Each path below is one point turned by a fixed rotation once a step. After each direction that follows a path, write how fast that rotation turns it, in degrees each step (0 if it stays still).
Each turn is a multiple of 5 degrees from 10 to 175, or 0.
path 1
[ 32  -4 -19  -3  -3  -4  -1 -16  14]
[ -9  23 -24  -9   9   6 -19 -14  -1]
[ 23  -2 -15 -10  -7 -12  -5 -15  24]
[  4  19 -28  -8  10  10 -20  -3  -8]
[ 12   3 -10 -14 -13 -13 -13 -12  28]
[ 16  12 -28 -11  14   6 -18   5  -9]
[  1  10  -8 -16 -18  -9 -20 -11  23]
[ 24   2 -22 -16  15   0 -14  11  -4]
[ -3  13  -6 -17 -23   1 -27  -6  12]
[ 25  -2 -12 -23  16  -6 -12  12   5]
[  0  12  -7 -16 -24   7 -29  -3  -3]
[ 18  -3   0 -29  14 -10 -13   9  13]
[ 10   6  -8 -15 -22  11 -27   1 -16]
[  7   1  10 -33  11  -5 -15   6  19]
[ 19  -4  -4 -17 -15   7 -20   0 -22]
[ -1   7  16 -32   8   6 -16   1  16]
[13 17  7 -2  2 -7 -6 -6 -3] | 0
[ 11 -12   2  -4   5 -14   7   1   7] | 160
[ -1  -8  19  -9  -1   6   1   2 -10] | 10
path 2
[ 11 -15  -1 -26   3  23  -7   4  12]
[ 16  21  -9  -9  20  13   4 -19   3]
[  0   8   5 -28  17 -12 -17   6  13]
[ 11  -8   1 -23   0  26   6  -2  19]
[ 19  22  -1 -12  22   9  -3 -12  -8]
[ -3  -1  -6 -27  15  -9 -18   2  19]
[ 12   3   8 -20   3  22  15  -4  20]
[ 20  14   0 -17  22   8 -14  -4 -13]
[ -5  -1 -16 -23  12   0 -12  -6  27]
[ 14  13  16 -20   7  14  17  -2  15]
[ 17   1  -2 -21  19  10 -22   1 -12]
[ -1   5 -19 -17  13   5  -2 -14  27]
[ 12  17  23 -23  11   4   8   4   9]
[ 15 -10  -6 -24  11  17 -21   2  -3]
[  4  16 -15 -12  16   8   5 -19  22]
[  8  13  21 -28  13  -4  -4   8   7]
[ 7 -8 13 -4 -8 12  5  9 -4] | 115
[ -3  -7 -10   3  -6  11   9  -7  13] | 135
[  7  -2   5  17 -11  -6  -8  -3   5] | 0
path 3
[  6   0  13   2  -1  22  15 -24  13]
[ 11  12  -2 -31  -1  -6  19  -1   1]
[ -2   5  15  12   2 -15  22 -23  -7]
[ 15  18 -11 -12  18 -19 -10 -12   0]
[ -5   4 -15  16 -12  -7   2 -21 -21]
[ -3   5 -15  -8   4   7 -21 -24  17]
[-24   1 -16 -16 -18   2   7  -7 -12]
[-22 -10  16  -9   9  -2  -6 -19  16]
[-18  -2  -6 -21  14 -13   2  11 -20]
[ -9 -18  15  15  15  -3 -12 -13 -15]
[  7  -7 -19 -12  21  12 -14   8 -12]
[ -1 -18   5   9 -10  26   2 -10 -21]
[ 10 -10  -1 -23  12  22   4  -2  16]
[  0   1  16 -10  -7   9  28   1 -20]
[ 18  -5  17  -6  22  -8   8 -14  10]
[ 13  17  -8  -1   9  -6  15   0 -28]
[ -9   0  11 -13  -4  -1  12   2   9] | 60
[ 12  14  -3   2  -6  -7   9 -10   5] | 25
[-3 -3 -3  9 15  3  4 -5 16] | 155
path 4
[  7   1  12  -2 -36   3   6   6 -11]
[ -5   2 -11  18 -20  16  -6 -19  13]
[-10 -32 -11  -6   4  15   8  -3  12]
[ 21 -18   6  -4  -4 -14  24 -10  -1]
[ 20  11 -21  18   8 -11   3 -10   9]
[ -4  -3 -31 -15  15  -7  -6  15   1]
[ -3   8   4 -22 -12 -27   9  13  -5]
[-16  27  -3  18 -14  -9   6   0   0]
[-30   3 -14  -2   5  21   7  -1  -8]
[ -2  -2  18 -23  -3  13  24  -7  -1]
[21 15  8 18 -5 16 17 -1 10]
[ 14  -5 -25   2   3  27  -7   7  -5]
[ 15 -12  -4 -30 -18   0  -8   4   8]
[  6  -4  -1  15 -25 -17   1   6  22]
[-16 -16 -27  19  -7  -7  -1  -5  -7]
[-13 -12  -8 -22   4 -12  11 -23   0]
[ -1  -3  15   4  10  -2 -16  -1  -5] | 0
[18  3 -2 -3 16  4  6  1 -1] | 55
[ -6  -6   2 -19   6   2  -2   2  12] | 110
path 5
[ -7  -1  10  17  13 -18 -14  -3  16]
[  5   9  18  -8  13  -9   7  12 -23]
[-24   4   9  -7  15  11 -18  -1   9]
[  9  -1  21  -3  11 -23   4 -14   5]
[-17   4   5   9  12 -10 -12  14 -20]
[  4   4  27 -12  15  14  -4   2  11]
[-18   4  -1  -1  17 -26  -1 -12   4]
[  6  -3  26   1   2  -2 -16   4 -21]
[-14   8  10   5  24   3   2  15  17]
[  0   8  12 -23  10 -15  -4 -15 -10]
[-19 -12  16  18   8  -5 -16   1  -3]
[15 17 17 -5 18 -8  1 13  4]
[-30   1   3 -13  14  -2  -1  -6 -10]
[ 10  -3  26   6   5  -9 -20 -10   8]
[-11   6   8   9  20 -16  11  16  -7]
[ -5  10  16 -21   9   9 -18  -3  -7]
[  2 -10   2  10  -7 -14  -6 -12  -2] | 110
[ -5   4  -7  -8  -2  -6   1  -1 -21] | 135
[-19  -7  -6   9   4   0   9   3   2] | 175
[ -1  15   0  10 -11   7   7  -9  -1] | 0
path 6
[-19  -3   3  12  -5  -2 -24  -9 -18]
[ -1  -1  20  -2   2  29   5 -14   3]
[-24   2  -5  11  22   7   6  12  -7]
[ -8   4  10  -9  -6  -3  14 -19 -26]
[  6  -2  22   6   0  11   9  25 -10]
[-20   8 -16 -10 -18   4  15  12  -6]
[ -8  -8  19  16 -23 -12  -5  -2  -8]
[  1   9   0   4 -16  32  -7   6   2]
[-33 -17  -4   6   1   4  -5  -2   7]
[ -7  19  14  14   1   9  -3 -23 -11]
[ -3 -18   4   3  13  26   5   8 -14]
[-28  14   7 -14   7  -4  12   2  -9]
[  5  -3  11  19 -10  -3  24  -1 -19]
[ -4   4   1 -13 -14  13  -7  24 -17]
[-21  -7   7   1 -21  -2  15   1  15]
[ -6  12  -2  28 -14   6 -15   1 -11]
[  2   2   4  -7  15  -3  13   1 -12] | 45
[ 15   0  -8  -6   7 -11  -4  -2  10] | 0
[  4   2  -2  11  -5 -11  -2 -13 -13] | 120
[ -4  -8 -18  -5   1   3  -6   5 -11] | 135
path 7
[-23 -18  -6  19  12   2 -15   5  -5]
[-16 -24   3  -6 -11  24  -1   3 -10]
[  5 -17 -27 -14 -16   6  14   1   3]
[ -2  -9 -31   0   5 -19 -13  -1   8]
[-29  -8  -3   3   3  -8 -23  10  -8]
[-23 -13  -2   2 -16  15   9  17 -11]
[  6 -21 -25  11 -11  10  15   2   5]
[  1 -25 -21   1   7 -10 -16 -14   4]
[-26 -14  -4 -21   2  -7 -17   2  -9]
[-21   2 -16  -9 -13   8   7  24  -3]
[  0 -10 -26  24 -12   2   2  11   8]
[ -6 -30  -7  17  -1  -9 -13 -11  -5]
[-20 -25  -3 -20   6   4   2  -4 -13]
[-11  -3 -27 -18  -1  14   6  15   6]
[ -1  -2 -27  10 -16  -5 -17  10  13]
[-17 -20  -1  14 -13 -19 -12   0 -11]
[ 15  12   4   0   5   2  -2   0 -14] | 0
[ -6  -5  14  -3  -9  -1 -14  -6  -7] | 100
[  1   5   0  -2 -10  20  -2   7   6] | 90
path 8
[-25  26  -7  21  -8  -7  11  15  -5]
[-13 -10   9 -28 -27  -2  10  15  -2]
[-30  10  -8  25 -14   1  15  -1  14]
[-23   7  10 -23 -12  -8   0  24 -16]
[-10  -1  -5  14 -28   2  28   1  18]
[-42   6   1 -10  -3   1  -8  13 -10]
[  0  10   8   3 -30 -13  27  14   8]
[-40 -10 -10  -5 -11  16   2   5  -2]
[-14  24  15   4 -16 -25  13  12   6]
[-18 -13 -13 -10 -24  18  16  15  -8]
[-33  14  13   7 -11 -17   5  -3  18]
[-11   7 -10  -7 -21   5  15  29 -20]
[-28  -7  11  -4 -21  -5  11  -8  25]
[-26  20  -9   8  -7   0   6  24 -18]
[-10 -10  15 -20 -30  -8  16   5  12]
[-34  10 -15  21  -8   8   9   8  -1]
[  0  15   5  -1   7 -11  -5   9 -10] | 140
path 9
[  2  16  21 -11   9  -8  14  13  -3]
[-12 -19   0 -23 -12   2   4  16  -4]
[-10  -8 -23   4  13   5  -4  -5 -21]
[-14  20  10  -2  20  -4  -1 -16  -2]
[-13  13   0 -20 -17  -8  -4   5  16]
[  3  -3 -24   0 -15 -17   7   4 -15]
[  1 -12   6   6  19 -20   9 -16  -7]
[ -7  -5  -1 -13  15  -2  -3   0  30]
[  1  14 -24   2  -2   4  12  21   7]
[ -2   2  12   7   7 -14  15  17 -21]
[ -6 -19  11 -25  13  -1  -7   4  -4]
[-11   2 -25 -12   6  19   2  -7  -1]
[-21  23  -1  15   5  -7   6  -2 -10]
[ -3   8  13 -16  -7 -25 -13   6  -2]
[  8 -11 -20 -22  -9  -8   9 -11  -4]
[-14  -8 -13  18  12  -7  16 -14   3]
[-14  -4  17   5  -3  -3   7  -2   5] | 120
[  9   3  13 -16   7  -2  -4  -5   6] | 110
path 10
[  1  -1  -1 -11  18 -32   1  20 -10]
[-11   2   3 -30  -9  -6  16  11 -20]
[ -9 -13  -3   0 -34   5  -3   6 -20]
[-19 -10 -20  29  -7  -7  -5  10  -5]
[-26  -1 -22   4  21   6  15   3   5]
[-12 -13  -7 -15   9  32   2 -16   1]
[  6 -23   8   9   6  16 -27 -15  -3]
[  4 -13  13  13  31 -13 -15   7  -1]
[ -1  -4  19 -24  22  -6   9  17   1]
[  1 -16  21 -27 -21  -1  -1   8  -4]
[ -3 -20   8  11 -27 -23  -4   5  -6]
[-10 -10 -17  13   1 -24  23  13  -2]
[-10  -7 -30 -18  -1   7  23   1  -2]
[ -6 -16 -22  -9 -12  14 -12 -21 -11]
[ -3 -11 -11  21  15  -1 -21 -12 -20]
[ -5   2  -2   2  38   6  -2  15 -14]
[10 20  1  4 -5  2  1 -4  8] | 0
[ 12   2   3  -8  13  -1 -11  -3 -10] | 45
path 11
[-7 38  7 -5  5 -3  7  4 -1]
[ 13 -10  21 -14  -9  -1  16   7  19]
[ -2  -1 -24 -25 -14 -14   5  -1 -12]
[  2  -9  13 -11  10 -14 -30 -10   3]
[-10  35  11  -3  -4  -1  -3  11 -10]
[  3  -3  20 -12 -13   4  13   1  29]
[ -2  -1 -17 -28  -7  -7  18  -8 -14]
[ 14  -9   8 -12  13 -22 -24  -4   5]
[ -9  24  12  -3 -12  -3 -12  18 -18]
[ -7   3  14  -8 -15   5   1  -4  33]
[ -7   5  -5 -27   1  -1  23 -14 -14]
[ 21  -5   2 -13  17 -25 -10   2  10]
[ -3   9   9  -7 -17  -6 -13  21 -23]
[-13   5   7  -6 -17   2 -13  -6  30]
[-12  10   8 -23   5   5  18 -19 -12]
[ 22   4   2 -12  15 -23   5   6  16]
[14  1 -7 12 -1 14 -2 -7 -3] | 0
[-4  9  7  0  3  9 16 -6  9] | 80
path 12
[-13   5 -39  -7   5   6  11   8  -5]
[ 11 -14 -32  -7 -10  10  19  -2   7]
[ -3  -2 -12  -4  -5  35  22  -4   2]
[  7  22 -20 -11 -11  20  12 -14 -13]
[  5  10 -21 -34   5  13   5  -5   5]
[-17   3 -33 -12  10  13   9  10   0]
[  7  -8 -38  -3 -10   5  16  -1   2]
[  5 -10 -13  -8  -7  32  22  -6   8]
[  0  20 -17  -7  -7  26  14 -11 -13]
[ 11  14 -24 -31  -1   9   4  -9   0]
[-15   2 -29 -21  13  15   9   8   5]
[ -1  -4 -40   2  -7   6  16   2  -4]
[ 12 -12 -19 -10 -10  24  21  -7  10]
[ -4  15 -12  -8  -4  34  17  -9  -9]
[  9  20 -26 -24  -4   9   5 -11  -7]
[ -7   0 -26 -28  12  12   7   5   9]
[ -8  -5 -12  -4   9 -13  -5  10   3] | 70
path 13
[ 14   3 -22  20 -22   7   9   3 -13]
[ -3  14 -33   5   5  16 -16  -3   5]
[  5  29   2  25  11   2  -7  -9 -16]
[-20  16   8  14  -3  19  -9  21   2]
[ -3   8  -6  18 -28   8  18   7 -18]
[  0   7 -32   1  -5  27   3   3   7]
[ 20  29 -15  15   6  -1  -3  -7 -10]
[ -7  16   1  22   9  14 -24  16   5]
[-14  13   2  25 -22  -3   1   6 -22]
[-16   2 -19   7  -9  33  10   1   0]
[ 16  32 -18   2  -4   9  15  -3  -9]
[ 14  15  -9  17  10  20 -14  17  11]
[ -3  16  -7  24 -15 -12 -16  11 -15]
[-25  -2 -12  21  -5  24  -6  -5  -6]
[-10  32 -11   1  -6  11  16  -8 -15]
[13 16 -2 13  7 31  8 14  8]
[  0 -14   3 -11  12 -10   4   4  -5] | 0
[ -5  -3 -15  -6   0   3   4 -17  -3] | 85
path 14
[-20  12  15  19 -10   1   0 -11  17]
[-20  -4   5  12  16  18  -4 -21  -2]
[-16   1  32  -7   8   2   9  -8  -1]
[-24   8  14  17   8   5  -7  10  16]
[-20  -5   1  15  18  -1  16 -18   8]
[-15   8  26   6 -11   5   4 -20   6]
[-22   2  11  10  16  19 -16  -4   0]
[-19  -4  20  -1  22  -4  17  -3   4]
[-21  12  16  18  -7  -2   2  -2  19]
[-20  -3  -1  17  15  13  -1 -22   2]
[-15   1  30  -6   4   5   8 -17  -2]
[-23   8  18  12  10   8 -12  10  10]
[-20  -5   4  13  24  -4  16  -8   9]
[-17   8  21  11 -12  -1   9 -19  11]
[-20   2   9  14  11  21 -14 -12  -1]
[-18  -4  25  -5  22   0  13  -6  -1]
[  3  -1   3  -4  -6  12  -8 -16 -11] | 85
[  2   7  15  -5 -16  -6   3   1   4] | 135
path 15
[-24  26   0  -8  -4   5 -12  -7  -6]
[-23  22   4   1  -4  -7 -20  -8   6]
[-24  22  -1  15  -4 -17  -7  -3   6]
[-24  23 -10  10 -10 -13   9  -2   2]
[-22  22 -11  -8 -19  -6   7  -1   5]
[-17  18   1 -13 -21 -12  -2   3  17]
[-12  17  10  -1 -14 -20   0  11  18]
[-10  20   8   4 -10 -18  16  18   8]
[-10  24   6 -10 -11  -4  18  18  -2]
[-10  24  14 -20  -9   2   3  15   0]
[ -9  24  23 -11  -2  -4  -8  14   3]
[-10  26  22   5   7  -8  -3  13  -4]
[-15  29  10   5   8   1   5   9 -14]
[-20  29   3  -7   2   8  -3   0 -14]
[-22  25   6  -7  -1   3 -19  -6  -3]
[-22  23   7   8  -1 -11 -18  -6   3]
[  4  16   2  -7   0 -13   3 -10  -4] | 0
[  2  -2   8  17   7 -14  -2   3   5] | 80
[ -4   5   3   5  12   9 -11  -8 -12] | 25
path 16
[-5 -6 -7 -1  5 25 30 -4  6]
[ -3   7   9  12 -22  12  -8  23 -13]
[  0  23 -18   1  10  17   5   2  20]
[-14 -10   1 -11 -16  13 -28   5   3]
[ -9  25 -15  -2  15  -1  -8 -17 -11]
[  2 -30  -4   3   6  18 -13 -10  -8]
[-13  11   3  -5  13   4  15   5 -29]
[ 24 -12 -16  14   1  17   1  16  -5]
[-11  10   3 -25  -6  15  17  16  -1]
[ 11  12 -21  10 -24   3 -15   4  -4]
[-10   7   1 -16   0  24   3 -21  15]
[-21   0  -5  18 -14   2 -19  -4 -19]
[  2   9   2   7  30  21  -1 -11   1]
[-18 -23  -5   0   3   7  -8  22 -13]
[ 17  24  -8 -11  18   5  -1  11 -15]
[  3 -25 -24 -14 -11  12   1   5   3]
[ -9  -2   0   1  16  -3 -16  -3   0] | 45
[  4  -4  10   2   0 -20   4  -2   9] | 0
path 17
[20 13  1 23 16  0  1 -8 -7]
[ 10  15   6   7  -3  -7  22 -17 -17]
[-15   0  10  -6   0  -2  29  -1 -16]
[-16 -19  12  -3  18  -2  11  16  -5]
[  9 -24   7   7  23  -8 -10   4  -6]
[ 16 -10  -3  10   6  -2 -15 -17 -22]
[  2   8  -7  11  -5  14   3 -10 -29]
[ -9  14  -5  14   9  10  22  11 -14]
[ -2   5   5   8  24 -13  22   9   4]
[  4  -9  15  -8  20 -21   8 -13  -3]
[ -2 -17  16 -10   4   2  -3 -17 -21]
[ -3 -17   7  10  -2  20  -3   8 -24]
[  7  -6 -12  26   8   4   4  18 -14]
[  8  10 -19  14  17 -17   8  -3 -11]
[ -4  16  -1  -7  19  -7  11 -20 -13]
[-11   5  24  -7  14  12  13  -8 -10]
[-3 -1 16 -9  0 -6 13 -1  7] | 55
[ 16  -2  -2   5   2 -17  -2  -5   5] | 85
[10  3 15  4 -3 12 -7 -8  0] | 70
path 18
[ -3  -9 -17  -7 -21  19  -4  14 -20]
[ 13 -20  -7   5 -13   0  24  15 -16]
[ 13  -7  17 -14  11  11  24   7 -14]
[ -5   3  11 -21  -4  19  -3  -3 -28]
[ -2   0  -2   0 -29   2  -3  14 -28]
[ 15  -2   2   5 -10   6  17  33 -10]
[ 11  -9  -1 -17  10  28  14  14  -8]
[ -3 -18  -5 -17  -9  16   5  -9 -27]
[  4  -7  12   0 -20  -9  15   5 -30]
[ 10  12  20  -5  -1   8  13  25 -15]
[  0   3  -4 -16  -2  31  -4  18 -13]
[  1 -20 -19  -5 -20  13   5   7 -20]
[ 15 -17   6   1  -6  -4  28   9 -18]
[  8   3  23 -17   8  12  14   6 -19]
[ -8   6   6 -16 -12  19 -10   5 -28]
[  3  -6  -8   5 -27   4   3  22 -20]
[  1 -10   5  -5   6  -5   9 -17  -5] | 70
